Look-ups in named tables: a row name and a column name give one cell, copied from the table.

rufo:
	ralaz	tozi	sig	ver	zopin
kuniko	226	124	14	33	150
kor	142	94	14	58	190
bisifam	59	36	102	63	132

zopin of kuniko = 150
ver of bisifam = 63
tozi of kor = 94
zopin of kor = 190
zopin of bisifam = 132
tozi of kuniko = 124
ver of kor = 58
sig of kor = 14
ralaz of kuniko = 226
sig of bisifam = 102
tozi of bisifam = 36
ralaz of kor = 142
sig of kuniko = 14
ver of kuniko = 33
ralaz of bisifam = 59
Row with the largest zopin: kor

vikuf:
|  | dez | zeda | fop | tav | lolusu | tol | nezab | gipa | lasib | soniz |
|---|---|---|---|---|---|---|---|---|---|---|
| katu | -7883 | 2727 | -3154 | 4243 | -7443 | -5084 | -1937 | 2607 | -5165 | -5769 |
| kuf | 674 | 361 | -2828 | -4727 | 1497 | 2708 | 4240 | -4688 | 2360 | -483 |
| sotige | -5169 | 1832 | -1778 | 3471 | -5023 | -3321 | -2351 | 2749 | -3498 | -4229 |
| nov | 3223 | -1529 | -390 | -4809 | 4095 | 3793 | 2944 | -4940 | 3649 | 3171 |
| kasudov | 5642 | -5330 | 5113 | -1760 | 7039 | 672 | -1258 | -1140 | -851 | 7676 |
| mabure | -2045 | -896 | 1257 | 3209 | -1432 | -3240 | -3443 | 2747 | -4236 | -232 |
| kuz | 643 | 463 | -2613 | -4152 | -539 | 2022 | 3234 | -4204 | 3965 | -811 |

soniz of nov is 3171
soniz of katu is -5769
nezab of nov is 2944
zeda of mabure is -896
lasib of sotige is -3498
nezab of kuz is 3234
lasib of kuz is 3965
fop of nov is -390
tav of kasudov is -1760
fop of kasudov is 5113
nezab of sotige is -2351
zeda of kasudov is -5330
tol of sotige is -3321
soniz of kuz is -811
zeda of katu is 2727
lasib of nov is 3649
fop of kuz is -2613

Table pabu
	dinenot	fos	fepufu	tirev	sul	nite	safiko
masi	-17216	4196	-63662	-8768	-5638	-28026	-3512
vanoro	-17285	-46811	-14939	9613	29276	-7035	-10045
nof	-25733	19071	-38099	-2573	-30446	-16219	-404
dovifa	-20168	-44268	-26891	-1290	29631	-1499	-24122
sed	-17799	-28389	-12962	2308	12049	-28685	9292
sib	-13336	-8466	-48993	-4007	-9287	12992	-49236
zomipov	-7211	-46715	-46814	-13463	31766	-18509	-23404
kibit	9339	-73378	-32486	19698	55461	20530	-21557
feb	-9830	-32884	-37727	-4767	12089	8096	-42275
fuv	-2894	19852	-45656	-3923	-45791	-528	-42373
liguse	6375	-44034	-13400	1194	13856	-22146	-14220
bidipi	7911	-43382	-11165	4386	13386	-12585	-19644
gok	-12718	-37692	-31947	-4943	17442	3673	-35007

sul of dovifa = 29631
sul of zomipov = 31766
fepufu of zomipov = -46814
fepufu of feb = -37727
tirev of fuv = -3923
tirev of sed = 2308
fos of dovifa = -44268
sul of fuv = -45791
sul of vanoro = 29276
fepufu of kibit = -32486
fos of liguse = -44034
safiko of masi = -3512
nite of sib = 12992
tirev of bidipi = 4386
tirev of gok = -4943
dinenot of gok = -12718
Which row has the largest tirev? kibit

lobupup =
|  | mes | gezovof | nobare | nusitu | fumis | netulus |
|---|---|---|---|---|---|---|
| zusoba | -14 | -54 | -18 | 46 | 82 | 42 |
| pade | -51 | -17 | 48 | 80 | 38 | -27 |
| mopab | -51 | 11 | 64 | 78 | 11 | -38 |
| zumaz | -34 | -52 | -1 | 67 | 79 | 25 |
| sivo | 9 | -50 | -33 | 25 | 80 | 57 |
| garide | -18 | -56 | -17 | 52 | 83 | 39 |
| sizoga | 2 | -54 | -29 | 31 | 83 | 52 |
| sasib | 16 | 61 | 65 | 12 | -33 | -33 |
| dag | -51 | -18 | 49 | 81 | 43 | -24 |
| limil | -6 | -53 | -23 | 41 | 85 | 46 |
| bafem | -50 | 16 | 64 | 76 | 8 | -38 |

sizoga, gezovof => -54
sizoga, fumis => 83
garide, mes => -18
sivo, nobare => -33
limil, netulus => 46
sizoga, nusitu => 31
dag, netulus => -24
bafem, gezovof => 16
limil, gezovof => -53
zumaz, netulus => 25
mopab, fumis => 11
mopab, nusitu => 78
mopab, gezovof => 11
sivo, mes => 9

sibi =
|  | nek | mosine | tup | lem | ratanu | pufat |
|---|---|---|---|---|---|---|
| kud | 0.6 | 0.4 | 0.6 | 0.2 | 0.4 | -0.5 |
| kepul | 0.9 | 0.2 | 0.6 | -0.2 | 0.3 | -0.6 |
| sem | 0.3 | -0.1 | 0.3 | -0.1 | -0.1 | 0.0 |
| zotu | 0.6 | 0.4 | 0.6 | 0.1 | 0.2 | -0.3 |
| govut | 0.7 | 0.7 | 0.8 | 0.2 | 0.6 | -0.7 |
| begadu | 0.4 | -0.1 | 0.4 | 0.2 | -0.1 | -0.3 |
| rezu | 0.9 | 0.6 | 0.5 | 0.0 | 0.4 | -0.6 |
| gimagi | 0.8 | 0.6 | 0.7 | 0.1 | 0.5 | -0.6 |

tup of sem: 0.3
tup of zotu: 0.6
pufat of kepul: -0.6
lem of zotu: 0.1
pufat of gimagi: -0.6
nek of kepul: 0.9
ratanu of zotu: 0.2
tup of rezu: 0.5
mosine of rezu: 0.6
Which row has the largest pufat? sem

Table lun
fields: zezimu, pup, mavav, rozefe, til, posomig, tulu, puf
ner: [21, -20, -18, 22, -43, 20, -35, 8]
paviran: [16, -21, -7, 27, -67, 7, -31, -6]
nagima: [12, -24, 0, -19, -55, 12, -2, -7]
pebu: [-19, -44, 15, 35, -56, -4, -50, 20]
mulanez: [73, -81, 76, -32, -98, 89, 26, 48]
bepadaf: [50, -23, 37, -92, -96, 69, 58, 32]
soz: [-35, -47, 36, -48, -67, 26, 45, 60]
ruf: [3, -33, 0, 25, -48, -6, -37, -14]
rodef: [4, -45, 32, -86, -79, 73, 65, 57]
noluvo: [6, -32, 12, 26, -96, 3, -24, 33]
kufi: [5, -49, 15, -9, -68, 39, 4, 53]

til of soz = -67
puf of noluvo = 33
pup of mulanez = -81
rozefe of ner = 22
zezimu of soz = -35
zezimu of mulanez = 73

lag:
cols = mapa, gema, togove, kir, ziba
ratado: [156, 155, 147, 134, 133]
lat: [243, 118, 220, 3, 214]
fer: [140, 160, 135, 158, 111]

kir of lat is 3
kir of ratado is 134
ziba of ratado is 133
ziba of lat is 214
togove of fer is 135
gema of fer is 160
ziba of fer is 111
togove of ratado is 147
mapa of ratado is 156
kir of fer is 158
gema of lat is 118
mapa of lat is 243
mapa of fer is 140
togove of lat is 220
gema of ratado is 155

naza =
cols = gopape, nilim, dof, kon, rif, tor, zalemeb
nub: [66, 48, 76, 52, 72, 61, 42]
lon: [72, 65, 58, 50, 54, 43, 56]
nas: [43, 72, 27, 31, 15, 21, 55]
vonapo: [20, 80, 17, 49, 19, 14, 8]
zifeku: [18, 77, 13, 53, 21, 14, 9]

nilim of nub: 48
kon of lon: 50
rif of nub: 72
kon of zifeku: 53
kon of nas: 31
tor of zifeku: 14
zalemeb of vonapo: 8
kon of vonapo: 49
tor of vonapo: 14
tor of lon: 43
dof of zifeku: 13
gopape of nas: 43
tor of nas: 21
rif of lon: 54
dof of nub: 76
nilim of vonapo: 80
dof of nas: 27
Row with the largest dof: nub

tuto =
         ripevuk  gitevu  daziv  dapi
puruguv       50      98    233   140
neviz        116     104    135   113
taz          116     120     97   123
tezosub      120     107    120   114
ger           92     148     81   145
metufom      119     117    100   120
zene          83      97    196   122
tiken         22     207     80   203
kag           82     157     79   153
puvuk        115     119     98   122
bub          116     119     98   122
ganufeg       36     194     78   192
luz          119     105    126   113
mivode       117     116    101   120

What is the gitevu of puvuk in tuto?
119
What is the dapi of ganufeg in tuto?
192
What is the ripevuk of puvuk in tuto?
115
What is the ripevuk of tiken in tuto?
22
What is the daziv of kag in tuto?
79
What is the daziv of luz in tuto?
126
What is the daziv of puvuk in tuto?
98
What is the dapi of mivode in tuto?
120
What is the dapi of tezosub in tuto?
114
What is the ripevuk of metufom in tuto?
119
What is the gitevu of bub in tuto?
119
What is the daziv of tezosub in tuto?
120
Row with the largest dapi: tiken

Table bunes
            vof  telipo     pif  diduzut
pugavif   88459   32411   39137    26280
rogaz    -17359  -45433  -29812    19573
leni      69960   30044   75664   -14052
tugogu   -21099  -42770  -31148    26384
riku      34864  -86166  -43142   -67428
mav       94038   39894   23405    36760
dazaru    90095   41905   24998    18660
dusada    38861  -89998  -39503   -49750
pareleg   66585   33691   74096   -16254
zenupa   -38090  -32388  -27597    18410
vov      -30876  -41592  -20710    20345
medug    -27972  -37525  -20191    10926
kulubad  -14067  -35061  -27029    21577
dolazo    95352   46486   30968    41250

vof of tugogu = -21099
pif of dazaru = 24998
pif of riku = -43142
diduzut of pugavif = 26280
telipo of riku = -86166
telipo of dusada = -89998
vof of pareleg = 66585
vof of leni = 69960
pif of zenupa = -27597
vof of riku = 34864
pif of medug = -20191
vof of vov = -30876
telipo of mav = 39894
diduzut of zenupa = 18410
vof of dusada = 38861
pif of pareleg = 74096
diduzut of medug = 10926
Which row has the largest pif? leni

